rotation steps, each row followed by its count of steps
The counts run from 0 to 198.
[ 13   0  26 -12   0   5  -9  -6   3 -15  -4  -9   1   7  10 -14 -12   7
 -20  -5 -11  -1   1 -17 -24  14  -7 -10   9  19  -4 -36   0  16 -47 -25
  -4 -15  -5  -4  -3  -4   2 -12  18  13   7]  195
[-15 -15  12 -16  -6  14 -26   6  12 -17  13   6  28   9  18  -1   9  18
  19 -18  -2  -6  16  -4   6  10   4  22   4  12  12  14  -1  -1   3 -33
  -6   8  10 -17  -9 -10  -3   0 -42   2  -1]  165
[-20  -5 -24   6 -16 -10 -30  16   7   0  14   7   5  -8  -7  -6  23  -6
  -8   6  -2 -19  -1   2  -3  20  -5  19   3 -21 -13  -2 -41  -5   3   5
   6  18  11   5 -24 -23  -8  -3 -10  12 -20]  43
[  9  10  13  15  -3  28   0  12   4  33   2 -16   7  -1  16   0 -23  -9
   0  -5  13  -5   7  -7 -16  -2 -27   2   9   3  28   0  -4  15  -8  20
   3  10 -11   6   5  27   8  24  15 -18 -11]  104
[ 17   2  28 -11  -4   5 -17   0   3 -20 -11   0   6  -5  10 -13 -17  10
 -14  -2  -2  -6  -5 -23 -25  17 -16  -6  11  20 -10 -33   2   9 -39 -21
  -6 -11  -9   1  -6  -3   3 -19  17   4   7]  194
[  2 -15  -3 -16 -14   8 -15  -1   4 -13  -9  19 -12  -1 -13  16   5   5
  23  -2  -1 -13   3   0   1  13  10   8 -14   2  -1  16  22 -11  25 -44
   2  21  -9   1  10  14  13  15 -35  -4  14]  150
[ -1 -16   6  24 -28  -9  23   4   6 -12  -3 -13 -38   7 -29  -9  -2 -17
  -1  -7  -2  20  -8  17 -14  -6  -4  -1  -4  -7   5 -12  -1  11 -17  -6
  13  16  14   2  25  -5  -3  24   5  17  -5]  12
[ -7 -26  11  14 -17 -16   4  15  -1   5  22   0  -9  -4 -13 -25 -11  27
   9   1   2  13   5  27 -12  -3  -1 -18   4 -26   9   7 -16 -23   3  -5
   4  -4   1  19 -22 -12   2  24  14  -7 -26]  158
[ -5 -17 -16   2   7 -37   3  -6  -4  14  -2  17  -5  11 -21   0  -1  -9
  -7  15 -13 -10  -6  -6  -7  18  -3 -25   2 -11   2   4   4  -5   1  -7
  10  -6 -27  25 -31 -13  30   1  14   6 -29]  54
[  7   4 -23 -10  17 -28 -13 -12  11  -7  -2  12  -6  29  35   2   2 -12
   3  -6 -17  -4  11  -8  -7  22 -13  -7   9  -5  21   8  21   7 -14 -40
   7  -5 -13 -12  -1  10  23  13  -1   1 -19]  50
[ -5 -16 -12  -2  -7  -7   6 -27   1  17 -23   5 -17  20  -8  16  16   3
   8   2 -10 -14   3 -14   8  23 -11  10   0 -23  -8  10  11  21  27 -19
  10  23   1   0   3  35   2   6  -1   1  11]  135
[  0 -13 -13 -17 -15   9 -14   1   6  -6   2  14 -19  -1  -9  20  16   5
  15   2  -3 -15   5   8  -6  13  11   5 -13  -5 -10  14  11  -6  20 -42
   1  23   0   0  17  19   8  24 -36  -7   9]  149
[  3   8   5 -10  20   5 -27  -8  -5  20   5  -8  16 -15  -2   9 -14  -9
 -20  16  19  -9  -4 -23 -25  30 -16  10   2   2 -27 -18 -10  -8  -5   7
  18  11 -26  12 -21   2   9   4 -11  -5  -9]  190
[-12 -12  -8  -3   1  -6  -4 -24  -3   1 -16  20 -15  14 -22   3  -4   0
  10   4 -13 -24  -9  -7  17   9  -4   5  -3 -16  -8  12  15   1  33 -15
  14   0 -10  -8 -18  46  11  -9   5   1  20]  137
[ 20   1  29  21  -2  -7  -4  12   5   5   2  -5  12 -16   5  -5 -14   5
  12  -1  24  15   3   3 -19   9 -37  10  -2  26 -10  -3  -3   3 -11   9
 -14  -6 -10   2   1  20   7   9  32 -30  -5]  90
[-17 -10   3 -15   5   5 -24   0  10 -21  15   5  25  14  25  -3  -2  12
  20 -16  -4  -1  16  -1   7  10  10  18   2  12  16  20   8  -9   2 -35
   2  -1  10 -25  -5  -6   3   4 -41   3  -2]  166
[-14 -23   8 -14 -26  11 -27  27   4  -8  12  10  11  -9   0   1  14  26
  24  -7  -4 -17   4  -2  -6   9  11   7  -6   7  -8   9 -16  -4  12 -25
 -12  21  20   2  -7 -17  -4  -6 -30 -10  -5]  163
[-15   0   1   3   2  22  -4   1  -6  19 -13   3  -6  -1 -21  23  -3  -6
  12   4  10  -9 -12 -12   6   3 -12  17  -5   0 -22  -3  -3   6  29  12
  13  17 -10   0   8  61  -2  -3  -1 -17   6]  3
[ 11  11  11 -15  16   9 -36  -6  -3   8   1  -7  13 -19   5   2 -20  -3
 -20  17  18 -15  -9 -23 -27  27 -13   3   0   6 -32 -24  -5 -12  -6   1
  13   2 -20   3 -21   8   9  -5  -4 -11   4]  191
[ -8 -20  -8   3 -13  24  -3  -1 -13  27 -31   1   8  14  -5   6   5   9
  14   1  -7 -26   7 -22  18  13 -18  -1  -4 -17  16  -1  -1  14  13  16
   4  11   1  15  -3  34   2 -14  26  -2  -8]  121
[  2 -15  -7 -12  -5   1 -22 -15  14 -12  -5  -3   4   8  20  -5   2  -3
  26  -3   4 -16   9 -14   1  23  -3  19  -1 -23   6  14  11 -12  17 -15
  10  29  29 -18  -1 -12   0  19 -25   0  26]  32
[  1   6   7  23 -11   0  -1  -1   4 -39   0  -8 -26  -3 -18 -16 -14 -15
  -2 -14   2  12 -14  27  -4  -2  -2  11  -6   9  -8 -15   9  -7 -22  -8
  13 -22   0 -18  10  34  -6   7  16  19  14]  9
[-25   1  -7  -1  21  -8   1   3   7  10  19  -6   5  27  23   4  -4 -28
  -6  -5 -21  10  -6 -10  -7  -2   4 -18  14  23  17  -2  -1  16 -21  -7
  12  -7 -13  -8   2  -9  23   5  -9   4 -38]  184
[-11  -7  -1   2  -5  -7  -2 -17   2 -12 -22  30 -10   8 -28  -6  -8   5
   9  -3 -10 -22 -16  -3  19   5  -4   6   3 -11   1  10  12  -3  34 -14
  11  -5 -17  -8 -27  35   4 -13  13   8  21]  138
[  9  -9   5  15 -24  25 -13  -7  -6  -5  -9 -24  14 -13 -19 -10   1 -16
  -8  -8   1 -29   9   0  -2  21  -2  16 -15  12  -1 -16  11   9 -23  16
   8  -2   6   7 -11  -1   5  -7   1  49  16]  110
[ -2 -23  34  -6  -5  -4  13  15   4  -3   9   2   8  11   3  -3  10  33
   6  -4 -14   8   6   5  -9   3  -1 -18  -4  30 -12 -11 -16  18 -24 -21
 -28 -13  17  -1  15   2   0 -10  22 -18 -10]  78
[ -8 -12  -4  27 -26  15  -8  18  -3 -16   0   0   2   2 -15 -26 -11   4
  14 -12  -2   2   0  29   4 -12  -4   8  -3 -17  35  -3  -7 -19 -30   4
   3 -18  -7   0 -11   6  -1  24  20  14 -12]  24
[-12  -9  -1  -1  14 -13 -12  12   6 -28   8  10  22  19  23  -8 -13   0
  30  -9   1  10   4   0  10   3   7   1  -2  22  27  23  20 -23  -4 -22
   6 -11  -7 -20   1  -3  19   3 -15  -7 -16]  168
[-10 -14  -5  12  15 -22  -7  12   6 -19   3  12  22  17  15 -10 -15  -2
  29  -9   5  19   5  -1   7   4  -2  -6   1  15  33  19  20 -20  -7 -15
   3 -15 -13 -12  -4 -10  20   6  -5  -6 -29]  169
[ -3  -9 -11  -1 -26   4  -9  11   5   3  12   6 -27   1 -14  12  24   2
  -2  -6  -5   1  13  19 -18  11   5   7  -5 -17 -13   4 -17   7   3 -37
   5  29   3   8  22  11  -8  30 -22  -1 -13]  147
[  4   7  13 -27   2   9 -19  12  16 -13  19  13  -1  13  24  -5   2  22
 -26  -5 -15  -5   8  -5 -16  11   5  -5  18   4   1 -11 -23  13 -22 -49
  -1  -1  -8  -7   8   6  -7   0  -5  -6  -5]  62
[-22 -19 -26  18   3 -19 -11   8  -5   9  16   1  -2  13   6 -22   1  -5
  13   6 -20 -14  -5  18   8   4   0 -15  -2 -28  13   8  -8 -16  -6  14
   9 -23   8  -7 -32   5  14   7  28   0 -23]  39
[-24 -18 -27  16 -15 -17 -16  29  -5   4   9  12   2  -5 -13 -15  15  -8
   4  10  -9 -20 -13  10   8   6   5  -2  -4 -20   0   3 -30 -14   2  14
   5  -2   7  10 -30 -14   9  -9  13   1 -28]  41
[  8  -9  38 -11   9  -5  -3   8   9  -9  18  -3   5   1  15 -15 -10  35
  -6   6   1  10   5   6 -18  12   1 -16   0  16 -26  -9 -14  -6 -15 -18
 -14 -18  12  -7   9  15  -7  -6  22 -29  10]  76
[ -5 -12 -22   3  10 -39   3  -5  -5   7  -4  20  -8  16  -9  -1  -3 -13
   1  11 -14  -8  -7  -2  -2  15  -3 -33  -2  -2   7   6  15  -8  -2 -16
   8 -10 -27  14 -17   1  38   2  16   0 -26]  53
[ -7   6 -11  16 -14  -7  -4  19   7 -24  17  19 -31   1 -19 -22  -6  -1
 -15   0  -5   6 -12  35  -5 -10  14  -4   5 -19   0   0 -31 -13  -1 -14
  15  -7  -4  -5   4  20 -14  12  21   0 -11]  143
[-17   6  16  -8   3  -8 -18  15  10 -22   8  11   8  14  29 -14  -5  -3
   6 -18 -18  -9 -15 -20  -8  -4  -4  -7  18  34  13  -4   2  20 -17 -27
  -3 -11   7 -21  -6 -17  15 -26  -5  -3 -11]  181
[ -2   0   0  -2  16   3 -20  -1  -4  27   1  -6  16 -10 -11  14 -12 -14
 -15  18  17  -5  -6 -27 -22  25 -19   7   3   3 -20 -14 -11  -5  -2  15
  18  16 -28  21 -19  -9  17   4 -13  -7 -22]  189
[ -4 -10 -15   6 -32  -1  -4  24   6  -2   9  11 -29   0 -21   7  19   3
  -5  -4  -2   7   5  22 -13   5   4   2  -1 -16  -5  -4 -25   9   2 -33
   2  28  -1  12  18   8 -13  26 -10  -4 -22]  146
[-11 -15  -4  15  15 -29  -1   6   3  -6   5   2  18  20  12 -12 -14  -3
  23  -3   8  26   9   2   0   8 -10  -2   2   6  27  17  13 -16 -10  -6
   4 -10 -16  -1 -14 -16  23  16  -1  -6 -40]  170
[ -4 -12 -15  -9 -20  11 -15   5   7   0   7   6 -24   0 -11  18  23   1
   7   0  -4  -5  11  14 -10  12  10   9 -13 -12 -15   8  -3   3  11 -40
   4  28   7   3  21  18   0  30 -34  -4   0]  148
